Read these off the array that follows.
1) What is the entry just left of the largest entry?
2) What is the entry just right of the smallest entry?
[[-36.3 -20.1 -15.4  38.3  14.4 -38.6  33.7  57.4 -18.0  -5.4  -4.5 -29.9
   -5.9 -20.3 -22.2 -21.0]
 [-24.6  60.9 -15.7   5.9  35.4   8.7  41.0  22.8 -11.9 -17.0   9.0 -25.3
   -2.4 -27.5 -21.0  13.2]
 [-22.3  29.4 -15.2  11.8 -48.3 -54.0  -0.8  13.0 -63.7  -1.7  26.6 -33.2
   -4.5 -37.9 -20.3 -49.8]
 [ -0.1 -29.5 -37.2  26.1 -68.6 -57.3  -1.7  21.2 -23.7   5.5  11.2  -7.1
   17.0   1.1  46.3 -30.0]
 [-11.7 -26.7 -18.2  71.2 -15.2 -82.1   0.3  34.2   1.8  30.7  32.8 -41.7
   -2.2 -18.6   4.7  26.4]]
1) -18.2
2) 0.3

Read these off the array that follows.
1) Give the entry directly above 189.
2) Give the first entry in reading order.
3) Give the second entry in reading order.
4) Give the fifth-last entry, reading row by row.
5) Give the entry directly below 67.
6) Give the entry in the top-right corner.
7) Give the 3rd entry on the main diagonal.
8) Give the second entry on the main diagonal.
148	59	53	148	129	103	92	133	77	142	183	193
67	133	77	140	193	131	112	112	54	147	140	81
189	176	91	128	133	134	75	74	107	95	135	86
1) 67
2) 148
3) 59
4) 74
5) 189
6) 193
7) 91
8) 133

[[-44.9 -69.9  -8.6  72.1 -27.5]
 [-39.1   2.6  17.0  10.0 -81.2]
 [-51.5 -58.6   5.3  27.7  38.3]
 [-20.8 -35.8  28.6  82.1 -16.2]
 [ 54.9  19.7  -5.0 -10.1 -16.8]
 [ 54.0   6.7 -67.1 -72.1   1.9]
 [-31.3 -84.1  -7.6  61.7 -14.4]
 [ -5.6  30.0 -15.8  53.2  -0.2]
 [ 46.6  -8.6 -52.7  70.7  11.9]]
The smallest entry in the last row: -52.7
Find the bottom-right entry.
11.9
The fourth-last entry, reading row by row is -8.6
The entry just right of 72.1 is -27.5
The entry directly above the smallest entry -> 6.7
Find the entry directly below 5.3.
28.6
The third entry on the diagonal from the top-right corner is 5.3
Find the third smallest entry.
-72.1
The entry directly below the smallest entry: 30.0
Find the entry just right of the smallest entry.
-7.6
The third largest entry: 70.7
The entry directly above -5.6: -31.3
The smallest entry in the last column is -81.2
The entry just left of -16.8 -> -10.1
The entry just left of -81.2 -> 10.0
Find the entry just left of the centre entry.
19.7
Find the entry directly above 53.2.
61.7
The largest entry in the last column -> 38.3
The last entry of the largest entry's row: -16.2
The 2nd entry, reading row by row is -69.9
Find the entry directly below the centre entry.
-67.1
Find the centre entry.
-5.0
The minimum: -84.1
The entry just left of 38.3 is 27.7
Find the entry just left of 28.6.
-35.8
The 2nd largest entry: 72.1
The entry directly below -5.6 -> 46.6
Find the entry in the top-left corner.
-44.9
The 2nd entry on the main diagonal: 2.6

W = ((71, 54, 39, 73, 69), (76, 62, 57, 67, 64), (71, 67, 61, 83, 64), (51, 50, 66, 76, 62), (63, 56, 38, 72, 92), (63, 61, 18, 36, 42), (19, 27, 1, 58, 59), (65, 47, 64, 49, 37), (46, 46, 32, 53, 63), (53, 45, 42, 29, 51), (59, 47, 33, 61, 61), (36, 56, 40, 64, 63))
Read off the entry just right of 1.
A: 58
Read off the entry just left of the smallest entry.
A: 27
The smallest entry -> 1
Read off the entry just right of 18.
A: 36
Read off the third smallest entry.
A: 19
The entry just left of 29 is 42
The fourth entry in reading order: 73
The first entry in reading order -> 71
Read off the entry just left of the largest entry.
A: 72
Read off the fifth entry in reading order.
A: 69
Read off the 2nd entry in reading order.
A: 54

A =
-32.0   27.3   18.0   19.8  -47.1  -11.6   18.1  -40.9  -11.6
-39.8   33.4   25.1   25.2  -54.7   -5.9   25.3  -45.8  -15.1
 46.9  -14.4   -7.4  -63.2   30.4  -41.7  -79.3   37.5   80.9
-38.4   30.3   21.9   15.5  -45.2   -9.8   25.0  -43.4  -15.6
The second entry in reading order -> 27.3
The bottom entry of the column that holds the largest entry -> -15.6
Give the entry just left of -14.4.
A: 46.9
The fourth entry, reading row by row: 19.8
The entry in the top-right corner -> -11.6
Give the entry directly above -5.9.
A: -11.6
Give the entry directly above the largest entry.
A: -15.1
Give the fifth entry from the end, reading row by row.
A: -45.2
The entry directly above 25.0: -79.3
The top-left entry -> -32.0
Give the entry just left of 15.5.
A: 21.9
Give the entry just left of the largest entry.
A: 37.5
Give the entry directly above 25.1.
A: 18.0
Give the second entry from the end, reading row by row.
A: -43.4
Give the entry directly above -9.8.
A: -41.7
The entry directly above the smallest entry: 25.3
Give the third entry on the main diagonal.
A: -7.4
The fifth entry in reading order: -47.1
Give the second smallest entry.
A: -63.2
The smallest entry in the first column is -39.8
The top entry of the column that holds the smallest entry is 18.1
Give the entry just left of 25.1.
A: 33.4
Give the entry just left of -15.1.
A: -45.8
Give the largest entry in the last row.
A: 30.3
The 4th-last entry, reading row by row is -9.8

Read these off the table that follows.
1) Give the entry just right of the smallest entry.
2) Give the entry just left of 49.1.
3) Give the entry just right of the largest entry.
4) Give the fourth entry in reading order.
5) Give the entry just left of 0.7.
6) Give the third smallest entry.
7) Give the second largest entry.
array([[-17.1,   8.5,  15.5,  -4.8,   0.2,  13.7,  16.4,  -5.7,  -5.0,
         -6.5],
       [-63.3,  69.0,  69.6, -10.5,   0.7,  81.9,  49.1,   1.0, -25.6,
        -15.8]])
1) 69.0
2) 81.9
3) 49.1
4) -4.8
5) -10.5
6) -17.1
7) 69.6

[ 12.6 -41.9   1.7  27.2 -21.8 -64.8 -35.2 -16.4  -7.7   5.7  24.4 -55.5
  -7.2]
The entry just right of -7.7 is 5.7
The entry just left of -16.4 -> -35.2
The entry just left of 27.2: 1.7

[[ 0.02  0.00 -0.01 -0.08 -0.09 -0.01  0.16  0.13 -0.09]
 [-0.07 -0.10 -0.02  0.00 -0.02  0.00 -0.14 -0.05 -0.06]
 [-0.04 -0.03 -0.06 -0.07 -0.06 -0.07 -0.02 -0.05 -0.05]
 [-0.03 -0.03 -0.05 -0.07 -0.07 -0.06  0.01 -0.02 -0.06]
 [-0.06 -0.01 -0.13 -0.10 -0.06 -0.16 -0.07 -0.19  0.00]
 [-0.05 -0.08  0.00 -0.01 -0.04  0.02 -0.06  0.02 -0.08]]
Indices start at 0.
The entry just right of the largest entry is 0.13
The entry in row 0 and column 2 -> -0.01
The top-right entry is -0.09
Read off the entry in the bottom-right corner.
Answer: -0.08
Read off the entry in row 1 and column 2.
Answer: -0.02
The minimum: -0.19
The entry in the top-left corner: 0.02
Read off the entry in row 1 and column 0.
Answer: -0.07
The entry directly above the smallest entry: -0.02
Read off the entry in the bottom-left corner.
Answer: -0.05
The entry in row 2 and column 0 -> -0.04
Read off the entry just right of the smallest entry.
Answer: 0.00
The entry in row 0 and column 1: 0.00
Read off the entry just left of the smallest entry.
Answer: -0.07
The entry directly below the largest entry is -0.14
Read off the entry in row 1 and column 1.
Answer: -0.10
The entry just left of 0.16 is -0.01
The bottom entry of the column that holds the largest entry: -0.06
The entry in row 2 and column 1: -0.03
The bottom entry of the column that holds the smallest entry is 0.02

x =
  3   29  -22  -25   17    4  -23   -9   -6   13   15
  2   44  -34  -39   14    4  -39  -21    4   17   23
  7  -21   22   33   -6   17   32   31    7    5   -7
The entry just left of 33? 22
The entry in the top-left corner? 3
The entry in the top-right corner? 15
The bottom-right entry? -7
The 2nd-last entry, reading row by row -> 5
The second entry, reading row by row -> 29
The entry just left of 31? 32
The entry just left of 22? -21
The smallest entry in the first row? -25
The third entry in reading order? -22
The bottom-left entry: 7
The entry directly below 29 -> 44

[[ -74  321 -267 -529 -207   82 -446]
 [  15   -5  -21   49   50  -94   44]
 [ -12  291 -186 -551   30   -6 -224]
 [  11 -402  316  594   98  -62  576]
 [ -60  271 -312 -469 -215   91 -461]
 [   2  -94    4   55  -46   70 -151]
 [  58 -334  191  478  134 -125  466]
 [-110  450 -363 -784 -413  128 -652]]
Rows and columns are numbered from 0.
The top-right entry -> -446
The entry just left of -461: 91
The entry in row 0 and column 0 -> -74
The entry in row 0 and column 1 -> 321
Which number is the entry in row 1 and column 0? 15
Which number is the entry just right of 2? -94
The entry at row 1, column 2 is -21
The entry at row 1, column 1 -> -5
The entry just right of the largest entry -> 98
The maximum -> 594
The entry just left of -402: 11
Which number is the entry directly below the largest entry? -469
The entry just left of the largest entry: 316
The bottom entry of the column that holds the largest entry -> -784
Which number is the entry directly above 11? -12
Which number is the entry in the bottom-right corner? -652
Which number is the entry directly below -334? 450
Which number is the entry directly below 316? -312
The entry just left of -529 -> -267
The entry in row 2 and column 2 -> -186
The entry in the bottom-left corner: -110
Which number is the entry just right of the smallest entry? -413
